In the rows, 128 means zero.
A state moves one step at a time under one of 7 hidden systems, and each row is a state written as 20 numbers. Each run below is a few steps of one system.
Komub, seq 1 (11 x 20):
[[142 129  89 134 121 129 122 120  78 123 173 129 172 146 180 159 130 162
  171  74]
 [153 147  80 128 109 137 148 119 129  86 147 171 130 169 193 132  99  93
  144 161]
 [144 119 169 158 129 144 119 131 189 136 116 148  94 185 145 127 133  57
  115 153]
 [134 120 142 184 166 146 121 121 165 180 116 113 139 165  62 152 150 140
  104 110]
 [101 172  83 124 137 123 151 110  88 174 139 120 140 139  52 126  97 170
  124 139]
 [ 75 149 117  88  77 135 107 127  63 156 133 124  88 114 135 109  84 109
  161 134]
 [112  82 118 141  89 170  77 128 112 118  88 106 107 102 185 159 130 114
  143 126]
 [152 101  96 144 129 140 128 119 152  86  78 106 139 129 144 150 142 152
   72 187]
 [139 143 162  94 141  88 129 133 143 132 124 107 126 140 104  74 154 133
   60 181]
 [128 135 167 104 132  93  73 147 108 176 174 103 152 107 109 108 164 141
  115  84]
 [142 139  86 127 116  91 106 128  92 136 173 123 173 107 155 173 113 162
  153  81]]
sav, seq 2 (11 x 20):
[[ 73 144 205 131 126 107 175 109 128  93 124 131  97 155 145  95 118 172
  119 125]
 [117  79 128 131 163 169 141 133  98 163 153 124 154 116 113  62 176 127
  149 101]
 [173 146  65  92 153 137 115 160 141 117 119 166 148  84  98 157 116  94
  152 122]
 [110 179 169 153 108  96 140 122 171  69 103 157  89 118 132 147  90 124
  109 117]
 [ 97  73 180 183 139 134 177 104 127 141 137  92 118 140 120  93 155 156
  130  97]
 [158  92  73  72 164 151 154 151 107 151 132 123 157 109  91 130 153 144
  173 136]
 [119 192 126  72 125 121 101 156 154  83 108 183 116  89 127 131 101 122
  127 146]
 [ 85 124 191 201 124 118 117 113 154 115 128 144 116 101 145 102 121 127
   97  79]
 [160  62 106 158 161 117 184 116 106 148 132  89 151 119 103 140 149 135
  151  90]
 [164 154 106  36 133 119 163 151 127  85 112 132 114 131 102 137 136 133
  162 158]
 [ 86 165 192 123 115 151  97 145 170  92 140 173 110 118 141  80 145 134
  115 129]]
numo, seq 3, 11 rows:
[[129 107 163 155 117 119 155 102 107 117  76 104  77 174 160 153  98  85
  139 113]
 [149 114 130 126 147 176 155 112 117 105 103  86 130 200 102 127 179 167
  125 134]
 [122 165 108 100 124 147  93 142 144 151 152 131 148 126  77  91 155 159
   78 185]
 [ 88 140 131 136 101 104  55 139 130 194 133 133 117  75 130 140  89 103
  102 138]
 [126  96 112 152 123 106 125 107  79 141  94  97 129 123 169 195  89 136
  148  87]
 [160 124 103  91 126 124 171 108  81  64 113  98 138 172 162 124 143 165
  128 148]
 [148 137 149  93 103 156  92 144 152  95 134 128 115 146 138  67 180  99
   87 172]
 [144 121 138 174 119 138  52 145 182 172 135 127 129 110 102 157 156  94
   97 109]
 [140 133 107 161 137  66 136 115 127 175 148 104 153 141 114 202  96 160
  124 105]
 [110 140 138  80 116  89 166 108  62 137 158 106 125 181 167 109 108 154
  149 142]
 [123 134 133  99 121 196  87 132  85 110 127 144 124 168 179  74 156  95
  143 128]]
befu, seq 4, 11 rows:
[[103 111 162 109 169 136 157 115  75 178 104  88 120 173  98 116 134 159
  148 116]
 [135 172  83  96 127 189  88 127  77 108 114 115 147 142  89 115 159 153
  122 116]
 [129 152  81 148  65 144  87 132 138 103 131 144 105  74 125 113 112  81
  100 148]
 [110  64 144 167  99 103 134 129 170 161 115 107  93  85 140 157 106 103
  128 151]
 [115  81 150 101 156 115 145 128 127 156 115  89 144 148 143 159 146 208
  131 157]
 [135 169 132  62 142 135  92 140  92 107 148 128 164 146 145  78 166 168
  100 149]
 [157 152 125 134 114 123  66 143 114 125 151 151 140 101 146  90 138  52
  104  91]
 [165  98 116 190 121  85 133 116 146 139 122 112 128 122 148 193 103  92
  128  88]
 [136 117 132 131 119  90 199 107 139 111 137  95 114 193 138 170 125 181
  141 158]
 [110 151 150  92 126 166 137 130 129 135 171 139 125 200 127  72 167 140
  143 163]
 [117 158 110 142 157 182  65 140 128 171 131 184 148 134 120 112 123  80
  131 114]]
teg, seq 5, 11 rows:
[[ 84 114 155 135 151 102 159 123 160 108  99 158 128 106 185 164  85 181
  132 149]
 [103 114 173 108 190 115 172 120  79 112  97 140 143 114 143  66 120 136
  124  98]
 [159 149 128 100 156 155 105 149 100 106 122 135 142  99  77  91 168  97
  136  61]
 [149 167 111 150  81 131 107 147 185  92 170 146 118  92  85 156 147 124
  137  95]
 [105  97 138 168  93  98 187 127 194 127 173 143 103 115 145 153 109 139
  160 146]
 [114  72 149 105 183 136 194 132 130 149 113 147 127 155 158 135 116 140
  189 140]
 [118 163 138  81 199 174 116 140 105 108  84 175 147 146 124 117 126 144
  144 114]
 [109 199 131 155 130 139  97 128 130  98 121 174 129  84  93  93 107 108
   93  92]
 [132 113 125 185  95 101 154 123 149 134 138 116  96  67  83 132 106  89
  129  88]
 [138  77 125 115 114 124 191 135 148 123 124  88  96 124  96 176 145 152
  186 125]
 [ 95 122 134  78 139 176 153 146 150 104 134 150 128 143 135 117 152 194
  166 172]]
Musub, seq 6, 11 rows:
[[117  84 111 148 166 135 184 109 110 112  83 119 140 121 146 176 106 181
  160 111]
 [116 152 122  63 134 145 181 122  92  90 105 118 106 153  94  84 132 153
  134 168]
 [132 149 142 123  96 168  74 147 140 126 124 127  97 104  79  73 163  78
  101 127]
 [146 104  96 182 117 117  90 139 171 146 134 125 149  55 104 176 128 129
  106 100]
 [114 102 119 108 120  59 185 125 138 132 146 116 131  97 148 166  92 181
  144 156]
 [102 102 183  64 120 135 149 139 108 116 140 119 105 152 173  68 156 140
  155 152]
 [154 129 130 123 158 187  77 148 130  93 119 156 162 124 147  88 183 110
  115  99]
 [173 172  88 157 152  90 138 131 158  98 126 169 160 102 109 152 100 107
   95 111]
 [125 129 173 143 111  57 190 120 152 140 151 117  85 143 116 143  99 104
  146 112]
 [108  87 171 128 129 165 140 130 124 153 155 104 114 164 131 128 173 156
  193  85]
 [115 152  74 107 154 200 111 139 121 115 134 176 166 128 124 129 135 171
  160 136]]
Musub, seq 7:
[[120  77 134 133 133 188  87 135 144 143 138 108 152 141 150 107 195 164
  112 154]
 [147 146  73 101 178 118 102 144 128 144 124 168 189  99 133 122 113 139
   92 170]
 [130 163 167 105 123  47 117 129 111 125 113 134 113 116 153 120  81  83
   95 125]
 [143  96 182 165 111 109 129 110 102 114 148  81 123 158 162 121 168 122
  129  54]
 [164 124  74 132 137 155 155 122 114 120 185 128 176 177 126 138 169 167
  158 119]
 [129 182 100  91 121 138 123 144 161 142 151 181 117 171 130 138  98 101
  149 186]
 [ 91 126 187 171 139 138  91 124 160 158  88 150  92 146 149 149  95  83
  117 116]
 [111 101 123 178 178 138 153  99  83 146  83 107 155 131 115 150 112 170
  125  83]
 [125 165  79  73 118 123 170 116  56 124 129 102 125 142  82 109 116 153
  141 147]
 [120 154 126 107  44 158  70 141 128 122 139 105  76 125 112 107 145  86
  124 148]
 [130  86 106 195 102 152  78 128 176 139 120 117 137  95 144 169 147 134
   99 135]]
numo, seq 8 (11 x 20):
[[159 132 125 116 176  78 144 118  64 172 144 120 166 155 134 109 115  94
  124  93]
 [147 195 136  82 114 133 114 129  72  97 128 129 113 170 121 119 123  98
  153  80]
 [113 167 116 176  68 184 115 111 145  88 142 137  91 168 124 123 131 117
  129 126]
 [119 101  92 181 119 157 148 115 170 174 125 132 111 161 109 144 111 110
  118 197]
 [109 117 146  90 181 113 126 134 134 199  83 120 123 153 107 163 102 152
  122 181]
 [ 76 155 164  98 153 123  87 120  66 138  97 112 146 115 135 114 121 189
  101 106]
 [122 133  84 144  96 142 102 111  55  99 124 106 142  72 134  77 127 126
   92 108]
 [179 111  74 110  76 127 120 141 127 103 109 100  96  93 124 147 127  71
  126 157]
 [153 109 156 112  91 115 114 145 194 106 118  98  95 149 150 198 154 147
  136 152]
 [127  95 159 149 139 115 120 127 166 145 174 110 168 162 168 131 177 192
  102 141]
 [152 125 116 112 174  95 104 138  97 184 173 141 189 129 145  91 142 113
  105 127]]
vin, seq 9, 11 rows:
[[164 101 108 120 159 152 172 123  94 124 136 112 146 172 123 158 156 143
  195  77]
 [119 188  84  89 109 187 115 136 125  87 132 161 126 152 115 124 127 155
  149 162]
 [ 79 139 158 166 101 147 106 126 164 136 127 168  91 106 135  81 101  79
  100 155]
 [136  71 138 193 168 114 156 117 141 167  92 113 127 110 100 153 113  98
  122  96]
 [141 139  95  82 145 113 168 123  93 115  97  89 135 127  81 174 122 188
  143 131]
 [ 84 153 145  65  80 152 104 144 105 102 150 121 107 106 134  72 152 161
  140 151]
 [129  81 137 165 117 159  75 143 149 133 139 149 142  76 170  94 158  83
  119 108]
 [180 106  92 151 154  94 134 129 163 114  90 132 151 110 145 197 109 117
  106 136]
 [128 158 166  76 131  68 174 126 132 101 116 108 109 168 126 138 117 168
  116 163]
 [114 127 184 113 137 141 128 135 114 136 184 126 138 157 126  53 185 142
  143  94]
 [161 136  72 157 143 159  94 144 134 136 168 171 175 104 121 133 141 101
  144  83]]
vin, seq 10:
[[182  99 121 130 169 132  98 146 160 132 153 122 189 151 149 153 192 152
  115 120]
 [144 192 106 103 138  77 114 138 148 121 165 168 168 144 146 144 106 155
   98 160]
 [111 159 186 127 122  71 137 124 116 149 173 152 112 164 168  98 101  90
  134 105]
 [157 118 133 169 150 146 145 114 103 137 148 126 136 191 135 142 144  95
  172  51]
 [142 176  60 139 113 174 149 113 124 104 130 144 126 182  95 158 113 139
  151 145]
 [ 69 155 134 135  90 151 133 119 145 153 128 147  72 144 102  98  91 102
  127 185]
 [ 86  79 151 180 148 159 125 121 128 197  99 116 113 111  95 126 119 111
  136 108]
 [122 116  72 129 152 144 132 118  85 140  76 101 150  91  87 172 110 178
  127 123]
 [ 96 146 118  65  81 123 106 131  81 104 104  95 106  83 129 104 117 157
  108 169]
 [127  75 166 128  97 139  73 143 131 125 125  93 116  92 166  90 179 106
  101 124]
 [187  81 102 150 146 115  99 140 166 122 126 107 173 109 151 175 168 143
   96 127]]
befu, seq 11 (11 x 20):
[[120 104  86  97  80 135  89 142 135 152 158 116 137 117 172 120 135 136
  109 216]
 [117 104 164 100 129 106  58 145 137 173 117 126 127 133 197 136 123  99
  105 166]
 [141 126 162 144 161  90  83 115  98 148 106 100 164 158 170 146 132 141
   68 109]
 [179 151 109 130 124  82 133 104  83 124 147  91 159 176 128 112 141 124
   75 130]
 [178 143 112 126  82 113 113 129 125 149 179 103 111 186 117 129 149  73
  129 137]
 [127 132 121 173  92 145  91 121 163 171 162 132 117 191 151 181 124 118
  148 139]
 [ 85 141 113 160 138 133 134  98 129 170 127 150 133 189 164 145  79 154
  113 185]
 [ 98 147 138 105 153 131 129 108  73 177  94 125 110 180 122  89  90 104
  101 177]
 [126 148 128 126 123 160  69 118  74 168  81  85 110 148  78 126 132  97
   97 110]
 [135 139  73 167  69 146  82 112 110 135 113  78 121 108  91 156 126 138
   85 138]
 [119  97  87 129  57 114 121 126 135 153 149  88 106 106 138 134 119 132
  105 208]]
Komub, seq 12, 11 rows:
[[ 66 144 137 100 124 120 114 140 139 163 137 123 128  80  81 133 117 209
  124 155]
 [ 70 114 131 103 128 106 125 128  72 142 123 135 140  58 168 102  91 161
  136 121]
 [150 102 120  97 142 128 115 135  79  76  86 126 140  82 189 120 126 104
  135 100]
 [189 134 138 121 121 129 127 136 154  32 107 119 129 127 150 127 173 112
  101 111]
 [164 127 158 150 116  98 155 139 193  96 186 120 135 140 106  98 184 137
  101 132]
 [130 113 141 119 153  91 156 149 165 181 207 143 156 130 103 124 148 144
  160 118]
 [104 157 126 107 169 112 139 135 115 164 152 179 153 136 143 167  87 150
  192  93]
 [ 97 158 125 158 139 153 148 105  95  92 105 180 116 149 177 132  72 111
  161  91]
 [139 111 114 181 125 187 160 108 126  87  88 142  96 147 125  98 127  62
  130 121]
 [156 114 113 137 125 172 146 138 177 127  99 111  93 130  44 130 162  98
  123 154]
 [ 88 143 136 113 110 130 132 140 165 156 132 112 104  99  46 140 136 183
  124 158]]
sav, seq 13:
[[121  89  89 171  79 149 122 122 145 136 186  98 152 104 125 136 167 189
  132 132]
 [129  94  79  82 111  92 147 143 125 155 142 134 133  90 171 144  92 124
  148 196]
 [115 135 190  83 152 112  81 140 117 123  78 141 115 148 199 139 109 110
  121 131]
 [145 139 143 170 165 144  98 107  96 106 125 115 179 161 149 108 166 155
   82  75]
 [182 145  68 139 112  94 155 119 106 133 181 114 155 139  88 101 139 102
  105 134]
 [142 144 152  97  80 104 123 150 170 144 155 128  74 163 121 152 124  75
  164 147]
 [ 87 118 161 156 119 175 107 125 161 136 140 146 120 175 172 168 138 171
  168 117]
 [101 112  62 151 161 156 161 100  88 151 130 152 171 134 151 115  95 164
  127 163]
 [131 153 108  92 145 109 122 126  79 156  77 134 108 123 109 102  80  60
  103 163]
 [136 160 170 146 110 149  60 129 130 122  84  96  93 146  91 148 150 108
   98  82]
 [133 117  91 183  75 146 127 110 136 114 166  85 143 120  99 147 163 192
  115 115]]
teg, seq 14, 11 rows:
[[145 152 166  89 139  73  99 137 131 182 143 100 132 190 122 168 136 143
  110 140]
 [ 98 160 140 139 111 135  97 106  79 169 177 111 144 199 149 117 131 164
  128 109]
 [133 132  54 150 102 157 114 104  62 146 148 132 145 156 165 113 107  94
  133 136]
 [165 132  92 114  94 128 109 124 112 111  85 111  99 151 155 152 104  63
  108 174]
 [138 125 167 143 110 120 116 111 155 124  84  81  93 180 121 138 140 125
   65 172]
 [121 113 126 145 144 124 121 112 118 194 143  85 156 159  88 105 155 168
   75 164]
 [124 138  79  83 115 120  73 138  78 205 158 106 159 122 120 138 119 145
  127 151]
 [113 141 121 107  64 125  56 124  84 124 132 105 118 128 192 154 116 129
  132 126]
 [142  98 125 168  90 131 129  99 105  77 119  93 125 149 198 110 145 123
   88 137]
 [190  95 108 118 146 109 148 125 125 118 125  97 148 155 136  99 166  99
   77 173]
 [167 151 146  79 137  99  78 154 149 172 149 113 140 171 110 140 162 117
   96 160]]

Name the system that made each run.
seq 15 (2 x 20):
[[116  70 180 182 119 123 133 112 136 147 171  96 130 150 158 121 170 149
  134  85]
 [147 113  71  96 171 157 149 134 105 144 164 152 186 155 143 134 148 171
  171 137]]
 -> Musub
seq 16 (2 x 20):
[[ 98 163 130  90 159 161  76 153 143 173  94 156 125 136  96 180 105 150
  151 138]
 [ 62 166 127 177 114 134 111  97  99 118 100 139 122  99 132 126  75 168
   94 113]]
 -> Komub
seq 17, 2 rows:
[[ 90 105 140 145 179 150 193 107 125 139  96 171 119 170 159 116  81 113
  157 150]
 [130 139 143  99 179 165 140 125  80 129  54 125 108 156  88 115 122  98
  143 101]]
 -> Musub
seq 18:
[[110 170 162 114 169 127 127 134 115 113  85 166 115 118 110 158  93 124
  167  55]
 [105 165 136 163 117 152 176 110 119  68 122 149 105 112  84 105 117 142
  144  71]]
 -> teg
seq 19, 2 rows:
[[146 121 180 131 132  96 149 107  82 127 115  67 110 193 126 137 146 138
  124  82]
 [145 148  88 119 117 173 142 114  87 120 172 111 147 186  99  85 174 149
  134 134]]
 -> teg
seq 20:
[[152  84 150 153 163 102 180 120 154 110 155 152 155 161 195 105 144 124
  121 137]
 [174 129 165 104 196 115 137 146 133 143 135 147 148 161 110  88 162  80
  131  99]]
 -> numo
seq 21:
[[138 117  81 105 143 105 130 116  84 121  74 117 144  96 154 117  92 124
   78 181]
 [156 118 168  87 112 107  92 138 110  93  63  82  95 103 140 129 145  97
   93 125]]
 -> numo
seq 22:
[[164 133 133 162 147 114  75 126 144 119 140 121 181 135 159 121 168 138
   55 123]
 [177 152 109 127 121  43 130 122 132 143 172 117 159 146 129 139 118 112
   86 139]]
 -> vin
seq 23, 2 rows:
[[143 115 146 127 176 100 184 118 122  98  93 131 131 153 150 191 103 153
  168  89]
 [114 172 150  89 157 146 188 121 108  76 124 154 119 169 109  71 132 145
  144 125]]
 -> teg
seq 24:
[[106 138  97 104  69  95 131 139 130 132 201 117 136  75 113 117 131 180
  139 145]
 [110  85 131 102  82 136 115 152 155 121 166 146 112  94 202 108 139 108
  162 167]]
 -> Musub
seq 25:
[[193 125  69 112 103 148 104 140 106  79 119 113 137 112 136 166 151 105
  150  93]
 [152 148 126 131  73 108 147 127 193  69 148 129  98 153 142 153 135 134
  113 175]]
 -> Komub
seq 26, 2 rows:
[[147 121 106 107 120 150 124 155 188 126 184 136 153 141 115 169 177 187
  167 143]
 [ 84 154 138 113 147 134 125 146 183 137 150 205 132 124 155 116  97 140
  137 187]]
 -> Musub
